In the data rows, 128 means zero.
Here are some numbered points:
array([153, 146, 118, 177, 165, 136,  94, 128, 103,  74, 113, 102,  89,  64,  99, 172, 165, 108, 118, 111, 166, 132, 129,  85, 165, 112, 105, 116, 175, 129, 154,  78]) 0
array([144, 113, 107, 155,  73, 123, 115, 113, 129, 117, 141, 108, 103, 182,  66, 131, 133,  47, 105, 105, 114, 129, 123, 157, 123, 209,  79, 103, 156, 137, 211, 133]) 1
array([107, 141, 113, 131, 145, 104, 161, 135, 108, 132,  75, 175, 156,  64, 188, 107, 158, 172, 147, 122, 137, 156, 136, 108, 140,  89,  95,  80, 127, 120, 108, 145]) 2
array([131, 152, 123, 127,  34, 124, 117, 130, 134,  95, 107, 148, 135, 162, 154, 106, 134, 127, 116, 137, 138, 155, 174, 126, 136, 142, 132, 142, 117, 117, 128, 113]) 3
array([130, 140, 124, 156,  79, 160,  57, 134, 210,  86, 120, 123, 101, 110, 168, 107, 181, 139, 160, 133, 124, 162, 164, 119, 179,  51,  69, 117,  95, 132, 190,  93]) 4
array([153, 129, 116, 118,  92, 105, 142,  89, 123, 110, 158, 117, 125, 114, 110, 134, 142, 152,  87,  49, 138,  88, 143, 123, 117, 219, 129, 168, 135, 165, 159, 177]) 5
array([150, 153, 153, 150, 183,  69, 138, 159, 213, 132, 141,  87, 122, 126, 105,  95, 149, 120, 112, 188, 145, 116,  74,  42, 141, 101,  80, 185, 163, 100,  97, 121]) 6
array([144, 132, 133, 151, 146, 142, 108, 130,  94, 115, 158, 146, 152, 122, 107, 103, 145, 160, 151, 117, 150, 147, 153, 125, 108, 112, 171, 140, 109, 168, 102, 127]) 7
array([130, 108, 103, 139, 111, 132, 129, 123, 134, 125, 142,  99, 133, 125, 141, 146, 115, 145, 115, 111, 128, 126, 127, 146, 114, 121, 158, 119, 144, 113, 129, 137]) 8
array([157, 107, 124, 160, 140,  95, 136, 136, 156, 130, 169,  69, 150,  95, 157, 156, 143, 110, 116, 136, 152, 161, 143, 158, 122, 116, 120, 134, 112, 123, 116, 125]) 9
array([128, 144, 163, 147, 120, 144, 138,  84, 143, 172, 149, 144, 105, 166, 123, 154, 142, 152, 158, 161, 130,  96, 119, 109, 116, 105, 116, 100, 108, 132, 131,  90]) 10
array([134,  96, 154,  71,  46, 140, 177, 116, 156, 107, 183, 178, 168, 123, 108, 112, 133,  85, 153,  73, 117, 107, 145, 161, 145, 125, 128, 133, 105, 114, 160, 140]) 11
array([164,  98,  96, 162,  18, 132,  76, 128, 132,  99,  75, 111,  78, 163,  64, 153, 104,  40,  59,  82, 105, 113, 108, 153, 153, 158, 143,  56,  80, 135, 201, 161]) 12
array([130,  83,  88, 143, 220, 160, 130, 152, 138, 130,  68, 140, 126,  73, 134, 134, 144, 106, 113, 200,  97, 162, 106, 114, 176,  29, 183, 137, 178, 112, 103, 116]) 13
array([ 92, 132,  56, 105, 130, 155, 115, 109, 126, 142, 136, 144,  99, 163, 124, 183,  82, 157, 157, 125, 101, 121, 135, 173,  95, 115, 146, 109,  73, 140, 166,  99]) 14
array([126,  77,  92, 166, 149, 138, 122, 132, 128, 127, 173, 146, 122, 134,  98, 134,  83, 156, 121, 143,  88, 154,  96, 102, 110, 124,  81, 126, 162, 140,  90, 139]) 15
array([113, 161, 173, 126, 101,  73, 159,  92,  94, 139, 148, 134, 156, 129, 130,  79, 119, 148, 133, 106, 164, 159, 111, 146, 113, 150, 112, 128, 133, 179, 118, 163]) 16
array([142,  87, 147, 130, 155, 117, 139, 109, 117, 148, 160, 118, 142, 127, 105, 105, 108, 103, 169, 163, 148,  48,  73, 103, 113, 137, 164, 153, 156, 102,  74, 138]) 17
array([134, 101, 111, 147, 174, 119, 129, 119, 101, 172, 168, 101, 121, 124,  68, 105, 152, 118, 134, 139, 110,  47,  38, 123, 144, 101, 172, 159, 179,  97,  50, 152]) 18
array([124, 103, 146, 134,  89, 111, 132, 125, 144, 134, 154, 106, 145, 138, 160, 123, 134, 106, 126, 130, 112, 135, 128, 162, 103, 175, 168, 130, 109, 135, 123, 124]) 19
array([119, 167,  76, 107,  60, 160,  71, 152, 179, 124, 123, 156, 173, 154,  84, 210,  98, 146, 108, 111, 127, 143,  96, 123, 127, 223,  65,  75, 101, 109, 191, 121]) 20
array([120, 137, 113,  71, 156, 136, 114, 119, 117, 106,  97, 151, 152, 107, 117, 146, 114, 121, 145, 118,  93, 148, 128, 128,  96, 116, 114, 102, 135, 156, 145, 122]) 21
array([137, 158, 129, 137, 161, 129, 122, 138, 126, 152, 103, 132,  86, 110,  98, 126, 170, 114, 144, 197, 124, 107,  95, 117, 145,  79, 152, 144, 127, 143, 114, 122]) 22
array([123, 120, 109, 155, 155,  86, 119, 192, 169, 131, 109, 121, 128,  80, 136,  40, 151,  88,  70, 114, 193, 114, 134,  75, 174, 137, 128, 102, 102,  80, 136, 200]) 23
array([119, 141, 103,  73, 196, 107, 188, 165,  87,  98, 125, 181, 149, 170,  73, 109, 162, 139, 134, 112, 174, 129,  91,  96,  76, 175, 114,  68, 109, 102, 125, 141]) 24
array([121, 149, 135, 124, 156, 131, 142, 170, 107, 145, 121, 151, 137, 124, 170, 123, 101, 129, 143, 150, 124, 135, 102,  96, 111, 154, 115, 106, 125, 162,  89, 150]) 25
array([106,  89,  71, 163, 110, 147, 128,  95, 106, 164,  75,  93, 131,  60,  43, 102, 149, 138,  80, 106, 131, 123, 111, 194,  88, 208, 132,  95, 131, 103, 171, 179]) 26
array([ 92, 164, 149, 111, 129, 179, 145, 108, 163, 164, 217, 130, 127, 154,  95, 214, 168, 129, 123, 103, 191,   9,  82, 176,  81, 140, 117, 196, 135, 150,  91,  69]) 27
array([ 93, 163, 168, 148, 119, 126, 119,  83, 116, 174, 100, 137, 163, 138, 142, 150, 127, 171, 146, 131, 129, 128, 118, 137, 149,  93, 150, 109, 104, 142, 112, 113]) 28
array([176,  48, 217, 119,  50, 111, 138, 170,  93,  32, 146, 143, 150, 123, 197,  90, 123,  50, 182,  42,  90, 209, 255, 113, 190, 139, 112, 110, 132, 217, 154, 213]) 29
array([150, 172, 122, 122, 117, 142, 104, 110,  87, 145, 115, 132, 131, 155, 168, 126, 116, 133, 148, 127, 127, 149, 169, 135, 156, 126, 116, 125,  82, 135, 139, 143]) 30
array([154, 133, 124, 124, 135, 128,  96, 163, 148, 123, 108, 115, 109, 127, 115, 166, 105, 130, 123, 154,  76, 139, 195,  86, 141, 134, 141, 106, 123, 130, 145, 126]) 31
array([129, 149, 174, 135, 151, 145, 153, 158, 137, 137, 149, 155, 158,  73,  99,  99, 141,  96, 140,  93, 159,  77, 130, 109, 141, 138, 124, 138, 128, 139, 161, 127]) 32
array([148, 110, 104, 139, 119, 120, 129, 129, 127, 111, 152, 123, 120, 111, 117, 112, 115, 129,  89, 177, 152, 169, 110, 140, 100, 140,  93, 159, 136, 117, 135, 132]) 33
New points follow, each followed by the numbers of its five nearest points above by angle, seen from the average point of the numbered points, nearest first.
array([131,  44, 118, 138, 117, 138, 150, 130, 113,  71,  64, 129, 111,  96, 167,  54, 146, 162, 167, 160, 154, 204, 193, 149,  74, 143, 214,  94, 102, 105, 176, 202]) -> 29 2 26 7 19
array([156,  68,  86, 135, 153, 105, 125, 128, 151, 114, 108, 128, 105, 111, 155, 152, 101, 106,  75, 170, 167, 145, 113, 107, 133, 160, 151,  81, 167, 137, 113, 163]) -> 13 33 23 8 15
array([ 75, 109, 161, 136, 113, 144, 189,  97, 141, 110, 147,  94, 135, 134, 110, 105,  70, 136, 130,  82, 127, 113, 117, 153,  83, 145, 146, 157, 114, 131, 157, 123]) -> 19 11 8 16 5
array([146, 120, 105,  90, 168, 163, 137, 145, 150, 121, 131, 102, 127, 113,  90, 128, 143, 130, 124, 180,  95,  93, 133, 128, 147,  82, 138, 144, 158,  94, 129,  31]) -> 13 22 6 18 0
array([150, 144, 144, 106, 134, 124, 131, 154, 125, 174, 128, 185, 159, 133,  90, 125, 151, 113, 131, 139, 165,  24, 102, 142,  91, 119, 118, 158, 149, 105, 142,  54]) -> 27 32 17 10 18
array([143, 166, 165, 165, 151, 202, 100, 149, 107, 172, 114, 150, 147, 141,  54, 118, 136, 118,  79, 133, 150,  97, 144, 106, 202, 179,  94, 117,  94, 126, 144, 168]) -> 32 23 20 30 12
array([165,  98, 101, 155, 166, 114, 146, 138, 134, 114, 101, 121, 115,  98, 133, 114, 141, 130,  69, 139, 154, 102, 138,  86, 162, 150, 130, 145, 126,  90, 134, 149]) -> 23 6 13 0 33
array([100, 144, 190, 112, 151, 111, 129, 167, 140, 176, 176, 151, 201, 106,  96,  97, 171, 103, 136,  64, 143,  64, 151,  97, 102, 129, 126, 132, 171, 155, 138, 133]) -> 32 27 11 16 17
array([139, 145, 101, 131, 139, 106,  93, 149, 163, 119, 102,  98, 107, 124, 109, 135, 120, 128, 117, 120, 130,  94,  78, 118,  83, 130,  85,  95, 141,  93, 120, 117]) -> 6 20 0 18 24
array([ 87, 214, 135, 104,  90, 102, 115, 140,  68, 157, 141, 154, 145, 165, 169,  93, 115, 136, 115, 109, 195,  99,  91, 184, 110, 150, 114, 128,  70,  98, 142, 134]) -> 16 30 28 3 24
array([ 95, 164, 170, 125,  82, 138, 114, 174,  88,  61, 108, 181, 132, 202, 178, 107, 116, 129, 229,  62, 150, 168, 117, 171, 133, 149,  91,  88, 104, 163, 146, 120]) -> 29 30 3 16 25
array([159, 128, 149, 127, 128, 131, 151, 148,  99, 104, 149, 124, 144, 157, 130, 130, 139, 106, 142, 128, 111, 157, 154, 154, 122, 112,  87, 188, 120, 175, 140, 122]) -> 29 30 7 9 16
array([134, 123, 112, 121, 182, 154, 139, 153, 152, 169, 112, 126, 117,  96,  75, 129, 147, 125,  80, 132, 130, 115, 145, 169, 154,  48, 142, 145, 120,  93, 131,  70]) -> 13 22 18 0 27
array([105, 151,  99, 105, 131,  42, 187, 133, 140,  91, 180, 152,  95, 131, 186, 125, 127, 145, 130, 133, 141, 112, 103,  70, 133, 136, 134, 155, 160, 123, 119, 127]) -> 6 25 16 2 24
array([147, 129,  91, 100, 135, 141, 117, 156, 122, 107, 136,  77, 130, 115,  95, 120, 115, 142, 112, 145, 113, 145, 113, 131, 134,  81, 170, 162, 142, 150,  81,  99]) -> 13 18 22 7 8
array([101,  73, 151, 123, 145,  97, 175, 114, 109,  90,  92, 146, 112,  59, 160,  85, 168, 138, 129,  82, 133, 134, 166, 170,  67, 126, 140, 174, 104, 130, 145, 129]) -> 2 29 16 19 26
array([152,  95, 117, 106, 255, 137, 139, 126, 127, 189,  91, 117, 134, 145, 123, 140, 115, 135,  41, 212, 131, 217, 184, 118, 173, 101,  43, 100, 106,  72,  80, 113]) -> 13 33 31 6 15
array([ 90, 115, 166, 151, 123, 139, 122, 154, 108, 158, 145, 153, 112, 161, 103, 130, 162, 175, 129, 118, 177, 109, 124, 132, 128, 124, 131, 156, 184, 123,  99, 104]) -> 27 18 10 7 28
array([ 90, 139, 142,  79, 111, 151, 115,  97, 117, 118, 173, 122, 111, 201, 171, 159, 137, 146, 141, 124, 121, 148, 130, 152, 107, 140, 123, 128, 135, 185, 123, 157]) -> 14 30 19 16 27
array([124, 142,  94, 131,  81, 138, 106, 128, 133, 134, 135, 124, 125, 159, 106, 131, 145,  99, 121,  79, 137, 100, 131, 120, 138, 127, 142, 114, 119, 139, 122, 152]) -> 12 1 5 3 11
array([136, 132, 137, 112, 106, 126, 162, 116, 134, 130, 153, 116, 128, 149, 129, 139, 118, 143, 115, 162, 105, 135, 122, 139, 126, 158, 132, 147, 170, 137, 110, 132]) -> 19 33 8 15 16
array([127, 128, 120, 114,  70, 154,  69, 124, 139, 138,  99, 132, 127, 153, 104, 127, 125, 147,  79, 125, 110, 106, 116, 143, 136, 137, 103, 147,  75, 148, 140, 147]) -> 12 20 3 30 14
array([118, 112, 121, 124,  69, 154, 134,  96, 128, 103, 182, 113,  96, 171, 150, 157, 120, 142, 141, 102, 105, 124, 165, 183, 113, 118, 131, 148,  96, 127, 135, 108]) -> 14 8 19 11 3
array([140, 145, 143, 127, 142, 158, 144, 129, 158, 135,  97, 121, 125, 130, 129, 156, 112, 156, 121, 165, 109, 133, 124, 102, 147, 112, 122, 114, 158, 117, 105, 109]) -> 13 31 10 22 6
array([119, 141, 125, 156, 100, 164, 118,  99,  82, 106, 147,  96,  93, 121,  97, 134, 102, 157, 170, 112, 136,  97, 138, 123, 138,  84, 165, 124, 134, 156, 144, 112]) -> 7 14 10 28 8
array([177,  96,  78,  96, 217, 119, 200, 133, 116, 120,  92,  76,  99,  74,  63, 131, 160, 121, 135, 112, 119, 168, 151, 155, 130,  53, 194, 183, 178,  80, 130, 145]) -> 13 18 22 8 0
array([107, 100,  52, 152, 137, 125, 101,  60, 188, 143, 127,  76,  98,  88, 127, 182, 139, 121,  81, 196, 126,  58,  60, 152, 129, 132,  82, 120, 129,  70, 103,  92]) -> 18 27 6 33 8
array([146, 122, 131, 141, 160, 133, 134, 131, 116, 123, 104, 127, 112, 100, 123, 123, 114, 155, 141, 122, 139, 103, 100, 108, 141, 120, 160, 110, 160, 127,  85, 139]) -> 18 17 13 22 25
array([ 53,  58, 111, 121, 118, 168, 150,  57, 138, 134, 154, 136, 138, 135, 149, 124,  65, 147, 149,  82,  85, 115,  71, 167,  56, 153, 174, 125, 142, 125, 209, 125]) -> 14 8 19 26 11
array([ 96,  99, 122,  97, 138, 150,  90, 121, 182, 198, 162,  71, 108, 118, 134, 182, 144, 112, 138, 146, 144,  79,  92, 189, 124, 112, 131, 106, 143, 107, 128,  47]) -> 27 10 14 8 9
